In the data rows, the value 128 means zero.
Here are some points, one per row:
[120 109  96  86  87 192 147 112  87  96 148 104 136 155 170 115 151 107 119  97 100 120 136  75 131 110 149 108 120 122 141 117 160 115 106 137 145 123  84 101 132 112 158 126 180 142 171 127  82 107 162 137 138  76 128]
[111  97  79  95  63  85 102 109 166  89 140 132 145 189  98 142  94 123  88 167 147 158 107 162  96 192 143 168  62 168  67 169  90 148 207 140 147 134 168 119  47  91 136 127  88 171 108  89 126 106 128 121  73  56 116]
[131 123  71 121 112 199 170 125  82 130 169 110 125 143 193 131 123 100 131 106  89  96 125  78 149 128 174 128  97 111 138 123 149 135 140 145 127  98 116 130 121 145 172 119 133 128 183 133  86  94 130 104 105  73 124]
[129 120 173 156 163 123  98 154 181 124 101 147 123 163  83  83 118 166 138 133 143 145 158 149 141 115 100 118 166  99 156 126  60 137 103 142 125 141 129 132 120 132 107  87 104 112 171 103 110 150  98  91 104 180  92]
[109 193 158 176 152 105 167 141 149 139 115 162 133 149 111 120 116 156 122 102 133 164  91  77 103 114 111  95  78 134 171 154  62 143  91 127 172 129 119 138 137 163 143 125 117 112 131 122 153 139 133  97 117 169  84]
[101 159  90 127  99 153 113 103 200 183  91  87  86  80 139 159 189 104 139 142 139 154 202  67 147 144 143 145 177 195 145 110 180 133 104 135 146  79 112 173 120  94 111 164 156  75 139 120 133  88 158 108 151 132 117]
[125 118 137  71 122 111  45 172 100 188 124 161 157 170 146 125 115 138 105 188 120 110 106 111 131 129 126 118 162  73 165 131 168 128 202  81 173 100 116 164 159 121 107  61 168 110 110 102 183 122 104 131 145 116 151]
[109  73 161 145 155 154 167  75 112 163 167 105  95  94 121 106 100 106 138 115 170  92  58 163 110  81 135 146  88 172  80 142 138 127 101 148 112 190  96 129 116 131 131 111  95 124 115 122 159 157 128 133 147 171 157]
[125  67 194 145 150 160 172  72 103 149 126 109 127 105 152 128  93 118 189 101 167  83  75 109 139 114 115 176  58 149  85 134 126 131 115 140 162 181 110 133 123 185 106 102 154 113  78 105 156 133 107 125 152 176 101]
[127 166 122 115 117 132 111 123 154 117 143 146 139 111  70 179 114 106  29  96  73 129 115 146 187 180 145 189 182  99  94 112 165  83 187  76  67 134 159  91 125  66  40 178 198 224 107 110 160 157 150 119 127 114  73]
[148  90 146  60  81  87  85 148 123 140 101 152 144 217  93 162  79 128 149 175 130 180 119 130 147 139 147 149 160  39  68 131 155 145 177 147 136 121 153 148 102 130 194 163 124 147 144  77 163  91 158 115 111  75 145]
[141 162 141 143 177 156 163 135 114 133 101 160 153 120 167  80 132 172 122 132 174 185 154 154 130 129 115 124 108 110 133 106  92 115 125 133 142 118 123 135 122  90 126  90  93 151 159  79  98 136 111 150 103 206  93]
[134 125 100  82  66 152 186  98  81 117 169 118 136  98 155 131 131 131 146 107  98  84 114  72 162 102 152 130 139 108 174 106 169 120 126 110 129 138 128  96 114 163 157 117 140 138 177 118  83  61 149 108 112  65 155]
[124 144 183 149 168 130  70 167 182 107  88 143 118 147 104 115 133 194 146 146 151 136 143 169 154 112 122 114 140  99 132 116  82 135 113 150 130 141 126 124  98 154 116 101  94  95 179 139 118 114 115 105  90 189  97]
[ 87  62 106 131 186 166 143  99 111 148 170  81  56  88 105 136 108  82 104 127 156 100  83 181 103  75 115  97  84 180 125 172 120 126  99 122 148 150 125 121 142 100 127 123  89 147 142 112 137 154 144 145 133 109 183]
[108 142  72 146 109 130 113 109 143 191  64 119 140  89 147 145 206 119 160 165 113 181 135 109 144 177 111 150 146 203 156  87 172 140 117 134 121  84 183 188 117  98  68 163 110  98  82 178 137 117 179 103 167 120 130]
[ 95 111 136 135 193  57  78  41 103 137 155 100 128 132 154  66  29 146 131 129 160  80 214 123 101 105 143 155 100 130  87 187 112  54  99 178  86 164 187 110 139 158 153 180 161  97 115 176 187 127 152  86 188 171 150]
[137 122 148 152 165 129 141 134 139 128  87 119 158 137 127  77 114 150 134 121 157 139  88 101  96 116 106  72 121 131 153 125  70 130 150 120 138 100 125 145  97 131 133  94 124 111 142 112 107 164 119 119 113 184 108]
[124 108  92 144 199 137 147 105 211 129 147 113  89 106 116 136 136  94 120 122 173 136 104 129 104 101 139 102 150 168 127 135 162 112  97 147 147  87 101 115 149  67 147 156 106 129 176 129 128 115 137 141 140 107 196]
[120 165  97  95 133 107 103 174 100  75 182 102 174 134 145 134 142  94 114  99 136 142 112 145 155 156 174 152 170 153 127  90 152 111 130  77 106  86 145 125 159 155  86 183 122 157  59 137 176 206  87 180 121 101  99]
[113 133 125 111 141 106 129 110 171 130 148 157 104  88 128  85 116 102 195 104 133 119  71 143 126  87 139 108 117 131 109 144 171 142 100 145 121  75  88  71 138 125 171 167  93 181 148 102  78 167 171 132 123  80 195]
[169 120  84 149 118 120 190 134  44 130 131 120 123 141 145  76 152 115 139 112 160 122  85  91 104 113 169 111  99 120 142 129 144 137 129 139 160 116 111 170  93 105 112 160 131 101 115 124  91 153 150 120 114 114 128]
[111 154 108 139 164  89 154 149 147 147 178  58 194 145 190 136 138 110 146 119 103  69 146 143 158 111 186 151 140 139 136  99 133 114 129 147 141 183 120 128 178 207  96 156 134 176  51 133 176 168 105 182 166 168 136]
[128 149 166 134 171 127 139 132 153 117  79 143 123 141 123  72 142 175 123 117 139 160 138 162 156 118 118 108 123 103 128 134  79 135 118 135 145 138 132 156 129 101 132  89 104 117 147 103  80 139  89 117  79 193 101]
[140 113 123  97 115  55 220 157 184 132 138 104  87 109 148 150 134 100 129 100 142 128 166  74 121 119 157 123 159 145 136  82 183 118  80 123 131 124  89 145 114 124 130 138 149  84 154 124  71  90 157 135 118 137 146]
[137 160 129 147  83  88 156 129  85 140  75 131 103  70 128 143 135 141 148 150  72 123 165 191  50 167 116 101 132 100  73 142  72 156 127 113  53 166 122  64 162 133 140 109 107 107 122 185 108 107  44 203 207  96 122]
[193 155 136 157 110  99 142 113  93 136  72 133 113  70 131 163 127 127 154 145  65 103 154 172  92 150  91  65  86 120 113 141 108 141 130  97  63 144 108  74 144 125 148 104  92 103  86 143 117  97  34 204 195  72 107]
[133 112  82  67  92 197 152  96  92  96 163 110 135 130 159 135 141 120 117  97  97  92 154  78 121 120 156 123 117 121 141 115 141 142 103 136 150 127 108 134 114 102 168 108 197 165 164 143  93 106 149 145 112  66 143]
[181 164  41 202  54 145 121  82 130  65  91  92 107 169  77 164 135  91 114 199 106 161 163 145 130  93  50 154 146 143  92 131 120 145 132 155  97 148 189 126 173 107 134 119  97 135  30 189 141 162 175 169 162 154 136]
[117 150 183 170 141 148  94 212 121 111 148 159  84 157  80 134 147 183 153 112 142 103 121 119 138 124  85 109 178 130 140 157  75 128 133 170 159 162 141 141  92 179 128  93 120  76 152 142 116 132 121  87 109 170 110]
[136 132 154  55 109 124  82 204  84 184 112 168 162 165 125 126  93 167 147 196 113 132 103 115 117 156 120 169 141 107 188 181 150 136 168  67 137 110  80 149 174 157 163 107 161 145 137 137 202  81 122  95 139 135 113]
[161  44 143 138 176 107  78 103 158 142 133 227 209  93 159 186 204 156  65 133  95 139 183 200 105 180  63 108 127  89 143 104 146 163 117  94  82 149 192 106 159 149 126 171 102 106  75 170 112 107 154 132 106 148 176]
[ 90 171 154 112  78 123  99 120  93  70 160 153 118 101  94 173 127  83  73  85 112 145 106 128 162 197 146 150 172 128 128  91 128  91 189  77  91  66 134 109 162  77  64 177 143 163 116 141 174 197 113 138  77 106 103]
[135 138 222 202 102 160  75 216 157  69 139 129 130 146  67 140 136 146 123 111 143 145 159 143 142  99  90 139 106 132 159 127 119 135 107 165 162 146 134 161  82 177 122  86 168 112 167 127 110 108 116  75 109 124 140]
There is one direction along which these points spread out most. Take the direction at right angles to it along which they spread out most. Go by this last direction. How many in every 100 of the points above lie lower along it than each point below? Round to a whole number. More than half of the points above lie lower than the first one.
[124 144 183 149 168 130  70 167 182 107  88 143 118 147 104 115 133 194 146 146 151 136 143 169 154 112 122 114 140  99 132 116  82 135 113 150 130 141 126 124  98 154 116 101  94  95 179 139 118 114 115 105  90 189  97] 32
[109 193 158 176 152 105 167 141 149 139 115 162 133 149 111 120 116 156 122 102 133 164  91  77 103 114 111  95  78 134 171 154  62 143  91 127 172 129 119 138 137 163 143 125 117 112 131 122 153 139 133  97 117 169  84] 56
[129 120 173 156 163 123  98 154 181 124 101 147 123 163  83  83 118 166 138 133 143 145 158 149 141 115 100 118 166  99 156 126  60 137 103 142 125 141 129 132 120 132 107  87 104 112 171 103 110 150  98  91 104 180  92] 38
[ 90 171 154 112  78 123  99 120  93  70 160 153 118 101  94 173 127  83  73  85 112 145 106 128 162 197 146 150 172 128 128  91 128  91 189  77  91  66 134 109 162  77  64 177 143 163 116 141 174 197 113 138  77 106 103] 3
[111  97  79  95  63  85 102 109 166  89 140 132 145 189  98 142  94 123  88 167 147 158 107 162  96 192 143 168  62 168  67 169  90 148 207 140 147 134 168 119  47  91 136 127  88 171 108  89 126 106 128 121  73  56 116] 26
[113 133 125 111 141 106 129 110 171 130 148 157 104  88 128  85 116 102 195 104 133 119  71 143 126  87 139 108 117 131 109 144 171 142 100 145 121  75  88  71 138 125 171 167  93 181 148 102  78 167 171 132 123  80 195] 79
[109  73 161 145 155 154 167  75 112 163 167 105  95  94 121 106 100 106 138 115 170  92  58 163 110  81 135 146  88 172  80 142 138 127 101 148 112 190  96 129 116 131 131 111  95 124 115 122 159 157 128 133 147 171 157] 82
[117 150 183 170 141 148  94 212 121 111 148 159  84 157  80 134 147 183 153 112 142 103 121 119 138 124  85 109 178 130 140 157  75 128 133 170 159 162 141 141  92 179 128  93 120  76 152 142 116 132 121  87 109 170 110] 41
[134 125 100  82  66 152 186  98  81 117 169 118 136  98 155 131 131 131 146 107  98  84 114  72 162 102 152 130 139 108 174 106 169 120 126 110 129 138 128  96 114 163 157 117 140 138 177 118  83  61 149 108 112  65 155] 94
[128 149 166 134 171 127 139 132 153 117  79 143 123 141 123  72 142 175 123 117 139 160 138 162 156 118 118 108 123 103 128 134  79 135 118 135 145 138 132 156 129 101 132  89 104 117 147 103  80 139  89 117  79 193 101] 47
[148  90 146  60  81  87  85 148 123 140 101 152 144 217  93 162  79 128 149 175 130 180 119 130 147 139 147 149 160  39  68 131 155 145 177 147 136 121 153 148 102 130 194 163 124 147 144  77 163  91 158 115 111  75 145] 21
